In the data rows, the value 128 means zero.
Here are some points:
ndarray[138 152 155 148 116 130 122 143 110 134 115 119 123 130 122 101]
ndarray[118 167 152 147 112 162 129 115 125 147 100  90 126 115 134 152]
ndarray[138 149 163 166 108 147 129 120 140 154  63  98 141  98 141 156]
ndarray[125 141 157 167 112 134  74 103 188 150 111 110 135  71 143 181]
ndarray[113 145  93 100 168 153 127 136 125 125 139 154 120 178 125  79]
ndarray[135 117 109  81 151  87 143 188  47 113 162 148  84 141 145  89]
ndarray[117  99  56 104 148 135 117 160 139  98 183 161 137 203  98  60]
ndarray[127  90  84 118 146  87 184 131  43  96 141 136 114 150  91 134]
ndarray[134 137 149 144 120 141 130 138  97 134  92 107 128 125 135 128]
ndarray[145 111 104 102 165 100 140 145 101 116 122 143 112 140 132 140]
ndarray[106 139 166 137 117 133 106  90 184 154 153 108 121  98 149 201]
ndarray[146  99 108 115 163  99 130 149 117 111 117 142 115 132 143 156]
ndarray[228  76  43 192 109  50  99 100 139 152 119 192 123 172 132 216]
ndarray[118 140 150 165 115 133 118 123 124 142  87 106 152 134 127 127]
ndarray[134 140 146 145 129 141 124 132 130 131  94 110 115 115 143 149]
ndarray[114 170  95  96 199 175 144  98 154 127 104 164 128 174 141  91]
ndarray[133 167 202 159  63 166 151 138  83 166  93  92 145  90  50  84]
ndarray[106 159 152 101 127 182 144  69 179 140 142 147 119  84 128 131]
ndarray[163  58  21 108 104 126 112 147 100  95 136 141 109 168 147 118]
ndarray[133  98 110 145 137  68 156 152  68 118 123 132 109 148 110 138]
ndarray[105 130 183 164  56 117  95 154 105 143 119 112 125  31 130 140]
Then 10 other points, each followed by its number:
ndarray[127 165 188 162  97 145 132 112  99 149  71  82 143 111 125 148] 0
ndarray[116 111 159 174 108 127  78 118 192 135 136 127 124 114 152 186] 1
ndarray[127 154 100  94 193 152 142  97 150 129 111 160 129 164 148 107] 2
ndarray[141 132 158 175  99 145 128 162 129 128  96 115 149 132 126 129] 3
ndarray[126 106 174 146 140 130 101  66 211 134 152 109 147  88 154 165] 4
ndarray[160 102 105 119 150  96 132 143 111 117  92 146 118 150 142 142] 5
ndarray[122 108 134 196 101 144 154 112 124 130  84  80 161 158  86 118] 6
ndarray[108 150  79 117 171 176 121 124 165 122 136 155 145 199 113  73] 7
ndarray[136 124 100 116 146 126 125 157 120 121 131 142 123 151 127 107] 8
ndarray[125 155 174 174 108 150 131 126 140 152  55  92 139 111 157 170] 9
Which three of these numbered points are nearest to each point below, ignoring the 2 directions in which the first points spread most? Their numbers follow each, nearest first.
ndarray[157 114 175 194  97 139 122 139 137 154  79 103 151 122 122 133] > 3 0 9
ndarray[164  87  95  93 170  75 142 145  93 103 101 161  99 149 160 144] > 5 9 8
ndarray[166  91  90  93 159  81 152 155  62 102 126 164  95 133 159 115] > 5 8 0
ndarray[104 158  84 120 185 189 112 119 174 127 120 158 145 198 121  71] > 7 2 1
ndarray[147 110  55  99 165 104 135 152 123 112 166 152 121 163 130  96] > 8 1 5
ndarray[130 188 192 169  74 165 143 123  93 165  54  85 139 106 105  95] > 0 3 9
ndarray[134 131 192 194  87 123  96 148 134 131  94 103 132 111 125 114] > 3 8 5
ndarray[115 107 161 178 118 130  41 131 217 137 134 107 123  71 168 219] > 1 4 8
ndarray[ 99 127 147 152  89 180 146 100  84 146 145  65 138 138 118 176] > 0 6 9
ndarray[129 167 178 158 109 158 125 110 137 145  53  90 131 104 143 171] > 9 5 0
ndarray[117 163  94  92 196 169 143  97 155 132 104 160 127 167 138  94] > 2 7 8
ndarray[137 102 148 132 154 121 107  90 192 127 148 132 137 113 155 151] > 4 1 2
ndarray[118 170 214 167  48 140 116 161 108 141 122  95 154  85  95 100] > 3 8 0
ndarray[134 162 181 170 110 152 124 117 131 146  70  89 120  91 142 158] > 9 5 0
ndarray[129 152  95  91 195 156 143  94 147 131 111 162 121 163 142 105] > 2 7 8
ndarray[119 126 128 197  98 149 160 130 140 140 102  43 135 150 108 140] > 6 3 9
ndarray[103 141  71 126 160 178 110 137 170 117 152 151 152 211 101  64] > 7 1 8
ndarray[101 121 142 104 150 140 162  55 182 118 135 124 148  96 129  90] > 4 2 1
ndarray[131 106  74  94 156 111 130 178 100  98 166 153 119 179 126  76] > 8 1 3
ndarray[ 98  92 140 130 148 106 154  72 219 129 152 169 153 105  95 169] > 4 1 2
ndarray[102 152  80 124 175 185 114 126 177 124 124 156 149 200 116  72] > 7 2 1
ndarray[121 104 129 138 122  97 157 141  63 114 134 127 119 120 106 138] > 0 5 8
ndarray[129 103  75  93 156 115 121 190  94 108 171 162 108 176 129  90] > 8 1 3
ndarray[111 140  75 116 163 171 121 131 159 120 139 152 143 202 114  74] > 7 1 2
ndarray[133 113  81 100 159 116 120 184  70 110 159 148 100 160 137  88] > 8 5 3
ndarray[131 136  99  96 188 144 138 109 148 116 125 165 123 159 141 112] > 2 8 7
ndarray[107 161  84 116 186 182 113 121 175 128 123 160 145 204 122  72] > 7 2 1
ndarray[131 126  42  78 181  85 160  99  66 118 197 143  99 219  89 169] > 0 8 2
ndarray[177  94  97  87 168  73 147 165  70 108 118 172  91 131 167 123] > 5 8 0
ndarray[107 127  64 124 148 173 110 149 163 116 155 149 152 220 101  61] > 7 1 8
ndarray[146 103 112  86 108 107 181 133  48  89 184 127 111 124 138 153] > 0 5 8
ndarray[105 131  69 125 151 175 107 147 166 114 162 149 159 214  98  65] > 7 1 8
ndarray[142 131 193 197  73 106  81 153 122 139  97  88 140  99 132 129] > 3 8 0
ndarray[136 108  76 105 149 119 112 182  94  95 167 169 116 177 125  91] > 8 1 3
ndarray[158  86  79  82 182  75 148 163  87  98 128 168 105 155 132 136] > 5 8 9
ndarray[129 146 115 105 174 158 128  97 164 130 107 157 125 146 137 122] > 2 7 8
ndarray[137 138  96 100 192 141 133 107 159 121 123 170 123 158 145 112] > 2 7 8
ndarray[146 110 113  79 117  98 173 144  33  97 176 128  99 124 138 137] > 0 5 8
ndarray[101 129  64 123 153 170 105 146 167 108 166 151 155 211  96  60] > 7 1 8
ndarray[113 148 177 148 107 140 115 123 122 158 124  95 131 102 129 143] > 8 0 5
ndarray[114 130  71 117 160 157 113 151 151 112 157 155 141 202 106  69] > 7 1 8
ndarray[ 99 183 143 106 168 174 132  84 144 152 124 133 115 113 145 118] > 2 8 7
ndarray[124  99  47   0 161  38 155  88 220  56 154 115 154 155  86 149] > 4 2 1
ndarray[176 151  94 132 153 102 180 144  47 128 192 149  74 180 115 105] > 0 8 5
ndarray[119 143 180 184  97 128  96 152 139 136  88  98 147 105 111 124] > 3 8 5
ndarray[134 146 115 113 164 135 134 104 167 128 119 162 129 140 148 129] > 2 8 7
ndarray[109 164 162 129 125 168 127  99 151 149 127 120 124  87 136 135] > 8 2 1
ndarray[136  90  52  90 161 107 125 162 117  97 176 176 124 187 113  71] > 8 1 3
ndarray[113 161 205 174  71 144 106 153  92 141 113 106 141  78 105  93] > 3 8 0
